Y: rows in 3 groups, each row roughly a mix of its group's directions (some rows in no group):
Y (100 x 10):
[[ 19   7 -28  10  32 -56 -15  18 -18 -17]
 [-21 -33 -40 -10  41   3 -36  15  12   6]
 [-41  35  -5 -14  -7 -20  33  26 -22  26]
 [-36   0 -10 -16  11 -49  24  13 -12  39]
 [ 47 -31   3   4  24  -1 -29 -29  21 -27]
 [ 45  11  27 -14  22  46  -9  -3   5  28]
 [ -3  31 -25  -6  31 -52  17  19 -23   8]
 [-35  40  -2  -7 -21  -5  36  14 -28  30]
 [  8  55  30 -14 -14  19  40   2  16   1]
 [-24 -40  35 -22  25  -9  23   6  32  19]
 [ 38 -49   1  17  11  12 -35 -15  20 -18]
 [ 47  20 -14  17 -22  27 -34 -25 -17 -14]
 [ 15 -34   8 -30  34 -53   4  11 -14  -2]
 [-45  36   6  -5 -14  35  34  17  14  10]
 [ 31 -24   3  22  12  19 -30 -39  24 -31]
 [  9  48 -18   4  32  17  -9  46 -16 -11]
 [ 14  42   1  -8  32 -30  29  -7 -40 -12]
 [ 31 -56  -3  -8  17   4 -44 -11  -2   4]
 [  4   7   6 -37  26  46   2  24   8  41]
 [ -9  64  -4   5  21   1  22  26 -25  -8]
 [ 29   9   2  23  17  28 -21 -30  18 -49]
 [-11 -22   6  30 -23  44 -22 -29  29 -19]
 [  7  17  37  -7 -24  52  29 -22  -4  13]
 [-49  45 -13  -4   3  -6  36  22   8  -4]
 [ 11 -24  -9 -25  55 -44  -2  -1  14  -5]
 [-11 -30 -21 -28  46 -23 -15  24  24  14]
 [ 27 -34  39   1 -31  21  11 -40   6   3]
 [-60  20 -12   6  22 -23  19  33   1  -3]
 [-20 -12   2  28 -44  54 -11  16   5   5]
 [  4 -58  19   2 -46  10   6 -23  10   6]
 [-29 -14 -43 -13  34 -16 -25  35  14   8]
 [ -4 -32 -39  -7  32 -10 -44  23  18   7]
 [-53 -30 -26  20 -18 -14 -12  26 -18  10]
 [ 10 -24  13  34 -41  -4 -14 -34   9 -38]
 [-21  51 -52  25   3  -2   1  16   1  -1]
 [ 20 -16  -4  -9   7  37 -37  -3  54 -11]
 [ 48 -11  10 -16  28  43 -16 -20  -1  22]
 [ 51 -18  11 -18   0  50 -14 -19   7  10]
 [ 27 -39  -7 -26  44 -35  -3  11   7  16]
 [ -8 -49  25  -1 -43  10  11 -30  15  19]
 [-29  52  13   2 -13   2  51   0  -6  -5]
 [-60  -3 -14  34 -35  -1  13   6 -12  -6]
 [  4  -5 -19  27   5  47 -26 -27  39 -18]
 [-14  16  -7 -24  22  33  11  34 -10  50]
 [-54 -19  12  -6 -42   5  18  -3  -5  31]
 [-21  56 -33  -2  34 -10 -13  17  -4 -14]
 [-19   9  19  33 -37   8  28 -39 -12 -29]
 [-14  57 -12   0  48  -5 -20   3   9 -11]
 [-37  45 -12   0  20  -3  45   1 -24   7]
 [ 49  -7  -6  15  32   8 -30 -13  18 -36]
 [  1 -44  -9 -14  33 -22  -3  50  10  15]
 [ -5 -36 -25 -11  37  17 -39 -10  32 -16]
 [-43  22  10  -2 -23  48  26  13  17  11]
 [ 32  14  39  -3 -18  45  23 -30  -8   2]
 [ 19 -32  32  -8  40  14  -1  43  21   6]
 [ 14  16   2  36 -49  17 -14 -29 -15 -30]
 [  5  62   0   6  36  17 -13  -2   0 -31]
 [-26  -1 -28   7  27 -57 -24  -2  13 -16]
 [ 12 -50  22  -7 -43  28  16  -8   3  22]
 [ 40 -27   3  12  -4  26 -34 -33  29 -18]
 [-25 -42  -5  -9  -2  -8 -27 -54 -18  -3]
 [-39  -8 -11  -4 -15 -18  15  43 -11  46]
 [ 36 -29  -3  12   5  25 -41  -5  37 -22]
 [-40  14 -26  -1  12  42  -6  13  45  -3]
 [ 23 -12  14 -27 -39   7  -3 -50   8  28]
 [-46  -3 -16   3 -21  -9   9  35   5  48]
 [-14  20  -7 -27  24 -52  27  19 -20  20]
 [ 25  29  22 -43  34  -2  30   2 -18  19]
 [-59 -20  10 -12  14 -14  17  25  27  22]
 [ 29  25 -26  20 -17  -8 -35 -40 -16 -25]
 [-60   8  -7  25 -38  -6  21  16  -6  -5]
 [-14  13  -2  13  45 -43  25 -21 -28 -17]
 [-47   6 -31   9  18 -45 -18  12  14 -19]
 [-38   9  -9  26   2  23 -16 -22  50 -23]
 [ 17  64   5  15  18  18  -6  -7 -13 -32]
 [-18 -58  -2   2  18 -33 -17 -19  29   8]
 [ 36  30  18  13 -10 -36  20 -31  -5 -33]
 [ 31 -30   3  11   7  23 -36 -23  35 -31]
 [-32 -47  -1 -10 -39  10  11  11  12  36]
 [ 19  55  -6  12  35  -8 -11  -5 -13 -38]
 [  6  -1   8 -21 -15 -24  31  11 -51  40]
 [-29  34 -45   7   3 -27 -22  20 -12  27]
 [  7 -22   5 -23  46 -48  -6 -15  15 -24]
 [-24  49  10   6  -7  29  41 -18  16 -17]
 [ 33 -37  -1  19   8  18 -38 -22  32 -21]
 [ -9  16   9  32 -38  28   6 -26  34 -33]
 [-51  -9  -5  25 -48  12  -1  23  14   0]
 [ 48   2  15   9 -29  38   3 -21 -36  -2]
 [  1 -18  53   7  14  39   8  20  28 -21]
 [ 24 -37 -12  31  11  19 -40  -8  35 -13]
 [ 40  -2  24 -14 -21  52  10 -26  -6  16]
 [ 36  -9  37 -14 -16  48  27 -13  -7  12]
 [ -6  34 -47  26 -27  -1 -33  10 -21 -12]
 [-39  30   2 -10 -10 -17  39  19 -35  24]
 [-13   3 -27  15  24 -65 -14  13  -6 -18]
 [ 34   2  -9  37   6  40 -30 -14  19 -29]
 [-16 -10 -42 -17  44  11 -27  27  20  17]
 [ -3 -53  31 -14  10   6  23  37  17  17]
 [ 15 -50   0  29 -33 -11 -40  -9   2 -13]
 [-48 -11 -43  12  10 -36 -13  24   0  -9]]
which group is each row in? (one row of each group first):
[ 18  10 -48  -1  -1 -48 -20 -20 -24  16] | (5)
[-33  -9 -45  -9  36 -11 -24  22  28  -9] | (19)
[ 53 -17  11 -37  25 -35  -3  -7 -14  -5] | (65)

[ 32  27  -7  17  -5  22 -43 -38   3 -27] | (5)
[ 38  33 -14  -8   4 -11  14  35 -40  26] | (65)
[ 41 -48   6  10  21  -8 -24 -31   6 -18] | (65)
[-27  57   5   3 -17  14  38  14  23  -5] | (19)
[-18 -22 -10  17 -44  -5 -23  46   4  27] | (19)
[-51  32  -4 -12  -7 -21  34  19 -15  24] | (65)
[ 19 -35   9 -13  41  10 -15  47  20  13] | (5)
[-23 -35  23  23 -40  41   3 -13 -17  -7] | (65)
[ 21  25   0  19 -44  17  -8 -49 -19  -9] | (5)
